Look-ups in named tables: a row name and a column name give one cell, copied from the table.

gog
         dilum  ropiv  gotigi
biva      8213   4176    3716
tuv       2455   7059    6741
kotoded   3800   3979    8448
gufa      8082   3299    4612
kuv       6277   2576    7332
godan     2407   7080    6547
mit       2834   7903    5271
zibuz     6425   2414    7321
vuv       4857   3235    8139
volod     2708   5874    7486
rivokun   7869   2883    5099
zad       2813   7820    5620
ver       6591   7218    2298
lol       3263   4564    8515

ropiv of tuv = 7059
ropiv of mit = 7903
dilum of mit = 2834
ropiv of rivokun = 2883
gotigi of zad = 5620
gotigi of biva = 3716
ropiv of godan = 7080
ropiv of ver = 7218
Row with the largest dilum: biva

ramunoz
fields: pati, giv, riv, viz, sotor, sunabif, tis, nupebaf
bekug: [41, 106, 177, 249, 153, 90, 133, 196]
bev: [20, 101, 173, 247, 135, 92, 135, 193]
fur: [14, 100, 172, 245, 128, 95, 136, 192]
ras: [27, 102, 174, 248, 141, 90, 134, 194]
kag: [57, 111, 179, 248, 162, 92, 134, 197]
norite: [34, 104, 176, 249, 147, 90, 133, 195]

sunabif of kag = 92
riv of fur = 172
sotor of fur = 128
viz of kag = 248
nupebaf of kag = 197
riv of norite = 176
tis of bekug = 133
giv of kag = 111
sotor of norite = 147
nupebaf of ras = 194
giv of bekug = 106
viz of norite = 249
nupebaf of bev = 193
tis of kag = 134
sotor of bekug = 153
sunabif of ras = 90
pati of norite = 34
sunabif of bekug = 90

deri:
fields: tinanop, zovilil, duzifek, feb, ludupo
betoval: [176, 138, 112, 79, 81]
vib: [61, 22, 67, 112, 49]
gaveses: [124, 125, 65, 138, 210]
reneg: [116, 134, 122, 121, 122]
mos: [86, 110, 154, 187, 70]
tuti: [46, 123, 34, 158, 117]
fasovo: [122, 76, 92, 62, 183]
dete: [109, 67, 94, 69, 149]
biveve: [62, 45, 114, 141, 57]
rer: [75, 143, 88, 9, 3]
kidelaz: [113, 114, 33, 167, 140]
sopu: [81, 79, 149, 109, 135]
rezafi: [130, 56, 100, 181, 88]

ludupo of kidelaz is 140
duzifek of reneg is 122
feb of sopu is 109
zovilil of kidelaz is 114
duzifek of kidelaz is 33
zovilil of betoval is 138
tinanop of fasovo is 122
zovilil of dete is 67
tinanop of biveve is 62
duzifek of rezafi is 100
feb of kidelaz is 167
feb of biveve is 141
ludupo of dete is 149
tinanop of rezafi is 130
zovilil of sopu is 79
feb of reneg is 121
duzifek of betoval is 112
zovilil of tuti is 123
ludupo of gaveses is 210
tinanop of tuti is 46

lobilus =
	gepo	bom	buki	tezageb
resasid	22864	-81466	-8536	4052
sova	29741	-48090	-32688	-23066
sebotes	-34823	13734	35000	28243
nuvak	28255	5681	-56102	-2575
fik	-33470	-14982	37383	41678
lop	-2575	-73572	13424	32642
ved	-21090	-36006	26354	53501
nule	34442	-31734	-2575	-30976
gub	15264	40190	-36611	-50004

sebotes, gepo: -34823
ved, tezageb: 53501
lop, bom: -73572
sova, bom: -48090
sova, tezageb: -23066
nule, buki: -2575
nule, gepo: 34442
fik, buki: 37383
resasid, gepo: 22864
lop, tezageb: 32642
resasid, buki: -8536
fik, bom: -14982
fik, gepo: -33470
nuvak, tezageb: -2575

vusosek
|  | von | bog | banovu | bez | bod | sop | rimomep | felagil | loti |
|---|---|---|---|---|---|---|---|---|---|
| faf | 2990 | 4377 | 3573 | 1704 | 1751 | 5199 | 1252 | 4169 | 3642 |
| sis | 5013 | 3566 | 5519 | 3273 | 5594 | 4488 | 6044 | 1537 | 2195 |
| sarez | 3926 | 3807 | 7781 | 3519 | 3755 | 2928 | 5049 | 2424 | 4733 |
| puzap | 3342 | 1754 | 2501 | 5836 | 3294 | 6787 | 377 | 3323 | 3575 |
| tuzire | 3027 | 4097 | 2594 | 1789 | 1685 | 6615 | 180 | 4164 | 3083 |
| pori | 3445 | 5395 | 6645 | 501 | 2115 | 3657 | 3658 | 3446 | 4128 |
| beruf | 4213 | 2824 | 2102 | 3848 | 4370 | 6687 | 2436 | 2712 | 1811 |
| zim | 4482 | 1885 | 4203 | 5967 | 5384 | 5371 | 3956 | 1917 | 2922 |
| budo | 3035 | 2590 | 2923 | 4650 | 2581 | 5813 | 601 | 3811 | 3962 |
| pumumas | 4945 | 2580 | 2344 | 4078 | 5542 | 7367 | 3450 | 1800 | 930 |
| vuzi | 2401 | 4151 | 5742 | 2593 | 857 | 4186 | 828 | 4412 | 5587 |

banovu of vuzi = 5742
banovu of sarez = 7781
loti of puzap = 3575
von of vuzi = 2401
bod of pumumas = 5542
banovu of pumumas = 2344
loti of beruf = 1811
sop of budo = 5813

